(in the rows, 128 means zero)
M: 4 groups of rows, each row roughly a mix of its group's hidden directions
M (132 x 10)
[[139 137 141 103 106 197 130 142 100  82]
 [122 154 162 112 101 173 107  69 131 106]
 [165 126 153 117 139 181  89 109 103 171]
 [193 159 134 102 175 123 134 159 139 123]
 [108 175  75  96 146 121 120  98 166 138]
 [121 179 144  61 106 145 116 160 122 131]
 [ 57  99 146 134  89 113 119 126 159 110]
 [ 92  82 134  83  90 123  93 149 151 113]
 [113 103 148 145  82 184  86 100 118 128]
 [149 106 135 141 120 131 147 143  41 134]
 [148 123 143 166 168 122  66 163 141 147]
 [117 166 149 127  87 133 132  53 124 125]
 [162 153 124 142 125 125 116  84 200 132]
 [166  97 173 105 132 156 139 154 136 180]
 [173 115 155 164 131 107 142  67 138 103]
 [ 96 129 126 129 155 115  82 180 105  82]
 [184  76 140 113 162 147 143 137 164 131]
 [158 139 149  90 159 163  90  79 125 146]
 [178 160 107 130 147 166 163 106 170 139]
 [163 162 100 154 153 137 138 116  72 164]
 [184 132  93 125 105 135 172 101 139 167]
 [181 105 114 120  74  97 124 109 114  91]
 [189  99  81 120  94 128 132 146 108 101]
 [129 120 115 177 120 197 144 102 145 101]
 [139 134 150 155 154  98 109 157 102 195]
 [125 160 125  93 157 103 184 151 172 133]
 [118 134 148 126  98 168 171  62 128 136]
 [104 160 169  90 140 148 180 117 119  94]
 [150 108  87 159 142 120 194 160 117 129]
 [103 147 162 125 106  90 106 157 188 108]
 [125 160  96 100 162 168 118 179 160 131]
 [121 206 151 158 117 130 104 152 132 105]
 [157 113 147 103 101 139  94  61 156 122]
 [159 108  57 157 108 130  95 121 146 143]
 [ 91 143 101 149 153 106  58 133 148 139]
 [160 140 122 139  59 162 100  91 126 129]
 [121 135 135 165 143 168  59 118 107 100]
 [121 151 120 132 185 115 156 172  81 145]
 [176 157  88 138 121  90 130 143 174 102]
 [ 81 130  78 151 103 139  98  94  94 141]
 [ 96 146 146 170 152 163 190 140 133 134]
 [137 137 182  67 125 173 131 121 150 129]
 [ 98 144 138 152 146 174 142  69 164 127]
 [118 152  86  98 128  74 139 159 162  99]
 [123 147 120 174  77 133 171  88 125 154]
 [ 88 116 113 105 130 115 104 138 176  67]
 [149 124  60  92 101 101  95 112 137 123]
 [149 169 103 117 162 182  89 157 137 128]
 [171 124 121 130 114 111 198 159 127 161]
 [ 77 144 161 121 165 129  80 130 158  99]
 [130  90 114 114 103 117 203 149 145 109]
 [ 90 119 154 153 140 167 149 148 136  66]
 [175 166  62 116 112 115 107 146 127 122]
 [170  97 153 126 161 111 147 184 153 150]
 [105 102 153 153 121 101 125 180 175  92]
 [ 66 137 167 127 140 143 171 120 160 103]
 [ 87 148 100 124 157 135 131 193 120  93]
 [ 96 108 151 116  88 122 200 116 113 124]
 [147 117 105 146 162  67  80 132 156 124]
 [135 100  85 101  68 129 140  99 113  95]
 [ 74 160 118 114 142 184 126 147 106 158]
 [119  79 151  88 108 108  91 112 167 100]
 [173 121 114 151  96 170 137  93  82 144]
 [124 138 191 132  97 169  86 144 146 144]
 [ 99 170 103 154 167 113 158 130  77 139]
 [174 155 128 120 121 156 191 145  99 152]
 [ 95  90 145 168  91 149  84 109 119 154]
 [171 111  75 143 157 149 159 169 138 118]
 [155 127  81 145  83 134 167  94  96 145]
 [138 104 141  98 125 178 170 149 134  75]
 [116 109 154 161 140 171 112 154 118  64]
 [115 141  72  80 115 107  86 110 130 101]
 [ 78 135 127 182 123 161 132  89 108 100]
 [121 171  68 159 134 114 174 119 142 147]
 [ 76 153 158 138 104 149  92  82 112 110]
 [190 130  98 109 169 109  96 122 146 100]
 [112 116 134 114  81 164 153  67 121  99]
 [129 136 149 164 105 176 140  73 108 161]
 [128  92 163 154 135  95 162 183 152 144]
 [119 163 105 121 127 113 122 108 207 103]
 [163 120  81 106  99  83 138 120 129 177]
 [116 173  96 119 100 157 106 161  88  94]
 [130 144 112  62 168 117 108 139 100  89]
 [ 95 105 126  65 122  69 133 138 125 118]
 [127 103 109  89  79 105  96 148 171 104]
 [143 143 108 120 135 182 108 157  66 108]
 [ 70 149 157 123 117  78  95 114 124 157]
 [ 71 146 137 137  84 111 179 131 122 153]
 [148 107 125 149 154 133 198 100 163 149]
 [130 108 117 165  97 113 171 170 149  82]
 [122 161 118 106 122 115 144  56 136  85]
 [119 111 157 171 133 115  91 151  77 168]
 [111 124 189  84 112 157  86 131 113 111]
 [154 163  71 121 129  78 129  88 122 136]
 [ 89 126  93 200 135 120 155 114 109 120]
 [ 88 139 194 104 118 128 113  84 141 145]
 [108 196 125  89 117 175 112 123 143 122]
 [120 190  93  97 122 142  78 149 138 125]
 [118  82 133 108 109 177  88  91 133  98]
 [138 124 126 136 137 165  92  87  81 178]
 [126  97 122 163 179 137 168 111 175 149]
 [120 194 108 114  82 139 101 106 105 109]
 [157 107 100 151 185 160 116 127  83 108]
 [146 155 120  73 116 147  91 183 116 114]
 [130 105 123 144 127  81  77 165  95 163]
 [121 177  73 104 114 134 125 175 140 154]
 [186 159 108 125 125 151  97  94 154  92]
 [148  94 127 132 120  92 102 166 189 106]
 [163  85  98 169 114 144 105 165 121  93]
 [112 129 154 113 156  68  87 165 132 155]
 [182 142 127 147 149 148 136 132  63 154]
 [ 66 122 145 103 157 130 125 157 145 179]
 [131 172 117 136 157 138 128  85 164  72]
 [137  97  87 152 145  90 187 154 122 116]
 [106 158 113 167 138 151 162 100 126 188]
 [190 144  84 139 122 143 163 124 108 165]
 [147  72 158  94 119 105  93 105 137  91]
 [133 168 117 126 125  73 185 159 143 137]
 [ 90 136 141 110 122 172  96  91 182 134]
 [152  90 139 139  66 170  93 116 126 127]
 [156 170 152 136 142 100 162 182 138 160]
 [118 161  87 112 128 142 104  65  98 104]
 [136  92 148 126 130  85 154 112  73  87]
 [ 87 130 153 165 106  94 140  68 114 139]
 [135 149  90 190  91 136 149 121  90 115]
 [153 144 153  92  88  84  91  90 128 143]
 [108 133 163  71 104 101 106  86  98 134]
 [110 191 102  89 124 159 110 168 130 123]
 [131 152 151  96 112 204 130 108 105 113]
 [158 100 149 158 119 122 155 119  55 140]
 [ 97 116 129 130 149 159 173 193 106 119]
 [113 196  88 118 172 127 150 147 124 121]]

the one row of each list that fits no group (the others fit one group, some only roughly)
- z260: [ 85 120 110 123 114  75 163 179 117 139]
- z748: [ 75 112 166 119 118 168 124 120 107 178]
- z605: [133 112 157 122  75 108 172 156 174 120]
- z323: [140 176  69 120 145 112 124 134 171 156]
- z519: [135 126 131 133  78 139 139 139  59  86]
- z899: [179 125 152 136 183 146  84 149 118 143]
- z601: [141 148 115 145  72 134 117  80  87  96]
- z685: [ 87  88 155 113  93 121 159 120 131 181]
- z595: [101 108 131 170 104 103  93 143  70 106]
- z62: [122 126 148 160 107 201 166 153 125 128]
- z922: [107  76 102 179 163 121 131 141 101  99]
- z482: [132 164 135 166  75 145 140 115  98 176]
- z54: [ 74 159 110  82 148 151 117 141 107  92]
- z13: [125 131  86 134 183 123 126 169 174 155]
- z880: [ 88 118 126 144 100 189  92 165 140 132]
	z62
- z410: [ 81 128 144 149 105 112  68 118  88 107]
- z208: [173  92 132  85 155 176 158 139 117 135]
- z3: [122  67  88  99  99 140  93 121  98 139]
- z715: [134 151 162 112  69 115 144  80  96 116]
- z439: [182 131 166 112 102 149 132 165 171 146]
- z929: [164 124 111 128 148 139  74 146 179  91]
- z961: [128 109 184  87 122 100 177 143 116 151]
- z285: [111 133  81 134 104 174 124  83 136  83]
- z924: [141 121 111  96 123 112 117 146  82  57]
- z660: [ 98 147 122 150 191  86  88 118 121 135]
- z360: [174  89 152 124 106 182 119 110 121 164]
	z3
- z546: [ 89 128 146 109 151 195  85 132 141 116]
- z592: [126 136  60 134 124 157  84  92 141 113]
- z963: [ 72 120 154  85  95 116 143 164 116 101]
- z74: [ 90 112 136 152 147  97 184 134  82 108]
- z402: [100 165 112 103  97 119 129 114 191 161]
- z307: [ 76 147 102 133 114  74 148 104 117 163]
- z278: [ 81  97 114 176 157  98 104 162 113 131]
- z50: [176 132 117 101 117  96 158 144  97 182]
- z47: [153 139  76 133 160 116 120 110 186 158]
- z195: [190 134 131 179 117  98 158 102 120 139]
	z963
- z955: [155 101 133  62 145 154 170 136 146 107]
- z474: [114 137 113  89 150  94 143 182  88 158]
- z119: [ 99  96 133  81  87 121 133  87 170 120]
- z218: [124 182  82 101 117 120 171  96 103 126]
- z921: [103 164 114 172 150 187 126  92 129 125]
- z888: [135 119 137 112 171 123  58 132  86 109]
- z954: [ 92 129 130 128 121 103 141 196  78 130]
- z657: [ 91 152 126 105 126 165  94  96 116  71]
- z8: [146  95 152  87 150 144  77 157 130 166]
- z600: [103 190 112 114 123 146  96  84 160 138]
- z830: [ 96  65 123 170  90 122 106 137 140 110]
- z970: [137 157 127 187 136 117 182 109  90 121]
- z526: [146 164  75 134 153 163  92 100 159 121]
- z745: [119 176 113 123  70 116 154  83 113 144]
	z888
- z398: [120  71 172 133 144 177 117 140 113  99]
- z291: [195 102 135 129 107 118 159  77 123 118]
- z737: [ 81 113 177 119 144 117  74 122 149 153]
- z202: [130 137 139 141 116 114 127  42 160 145]
- z682: [171 189 125 137 180 109 132 154 123 122]
- z827: [113  92 148 140  76  95 152 101 166 155]
- z118: [110 185 116 121 132 121 126  77 175 153]
- z142: [176 134  83 125 121 131  67 104 136 152]
- z907: [139 119 145 125 140 103 165 207 107 119]
- z868: [166  98  87 152 161  84 119 136 160 151]
- z65: [155  86 115 175 144 152 169 128 144 169]
- z134: [181 129 113 187 135 130 124 177 146 131]
- z593: [122 163 151 111 181  96  73 142 142 122]
	z65
- z413: [107  87 129 114  72 106 181 129 148 143]
- z714: [106  72 119 122  96 150  69 150 136 133]
- z540: [144 102 192 170 138 113 115 161 114 155]
- z4: [156  57 149 154 156 148 147 108 142 112]
- z446: [138 115 162 113 154 181  76 110 147 156]
- z542: [108 148 189 148 156 118 150 132 102 176]
- z422: [ 80 130 158 130 112 143 177 152  79 114]
- z544: [118 112  94 152 188 154 100 155 167 128]
- z103: [133 118 120 143 190 168 139 150  99  84]
- z969: [103 146 126 119 181 153 115 137 129  60]
	z714
- z607: [ 79 132 136 116 164 111 168 156  78 113]
- z779: [ 66 152 110 107 113 140 156  96 117  85]
- z531: [121  97 132  85  79 101 120 121 106  76]
- z96: [110 184 154 148 166 161 136 104 134 168]
- z725: [115 185 139 104  99 154 182 102 133 138]
- z309: [138  67 117 142 106 120 145  91  79 104]
- z744: [ 92 167 166  94 131 176 152 108 153 137]
- z162: [125 122 104 145 177  99 103  95  94 176]
- z870: [ 48 153 121 144 106 124 149 119 110 100]
- z732: [126 123 153 186 123 137 165  72 109 112]
	z309
- z579: [103 141 128 150 168 164 135 194 112 151]
- z557: [146 126  77 140 155  82 134 146 171 163]
- z612: [ 79 118 103 160 123 154  69 110 147 112]
- z655: [177 151 100  82 145 162 140 145 169 133]
- z658: [142 155  80 130 123 117  52 135 130 115]
- z397: [105 136  93 123  90 155 131  82  72 121]
- z114: [130  94 170 132 202 116 116 152 128 130]
- z38: [ 98 115 104 138  94 127 121 198 167 128]
- z802: [133 114 141  92 130 100 111  77 166  78]
- z803: [ 60 120 157 142 125 144 149 100 146 171]
- z671: [146  87 133 122 158 174 153 183 128 101]
- z419: [167  76 115 123 126 168 115  74 144 124]
- z313: [123 122 171 172 159 123 149  90 158 169]
	z419
- z879: [126 135 134  80 140 162 100 197 127 118]
- z773: [105 164 115  58 132 100 158 121 144 106]
- z92: [127 133 178 136 139 105 101 125  87 189]
- z916: [ 97 147  97 139  99 147 125 135 190  85]
- z988: [121 124  64 120 105 114 158  75 103 126]
- z373: [116 148 138 116 139  95  95 139  57 161]
- z177: [132 133 186 124 186 166 140 134 120 157]
- z689: [126 160  97 164 169 159 110 153  79 139]
- z586: [127  74 107 148 108 101 122 138 168  76]
- z578: [100 117  90 117 105  89 159  76 125 162]
- z447: [129 129 156 132 106 132 169  72 131 185]
- z873: [149 150  55 173 138 103 133 113 134 132]
- z494: [156 187 138 103 140 125 143 162 162  88]
- z629: [ 80 111 147 178  95 103 101 159 149 120]
	z177
- z319: [168 107 108 163  67 113 151 151 103 134]
- z130: [125 112 158 192 112 111 145  94 173 139]
- z875: [115 114 113 148 114 149 142 177  68  88]
- z627: [180 125 123 114 119 171 130 132 153  66]
- z294: [133 132 140 170 151  98 171 111  77  93]
- z349: [128 133  89 136 155 120 127 135  45 120]
- z892: [143 137 163 148 168 144 127  57 147 120]
- z770: [138 149 108 185 126 111 159 163 165 165]
- z148: [140 124 142 114  59 159 182 121 123 132]
- z191: [134 129 172  78 103 150 138  80 115  93]
- z400: [ 88  76 154 121  82 144 131  98  97 126]
- z336: [ 95 150 107 147 113  88  59 130 110 121]
- z327: [105 115 103 102 118 119 196  97 103 159]
	z349
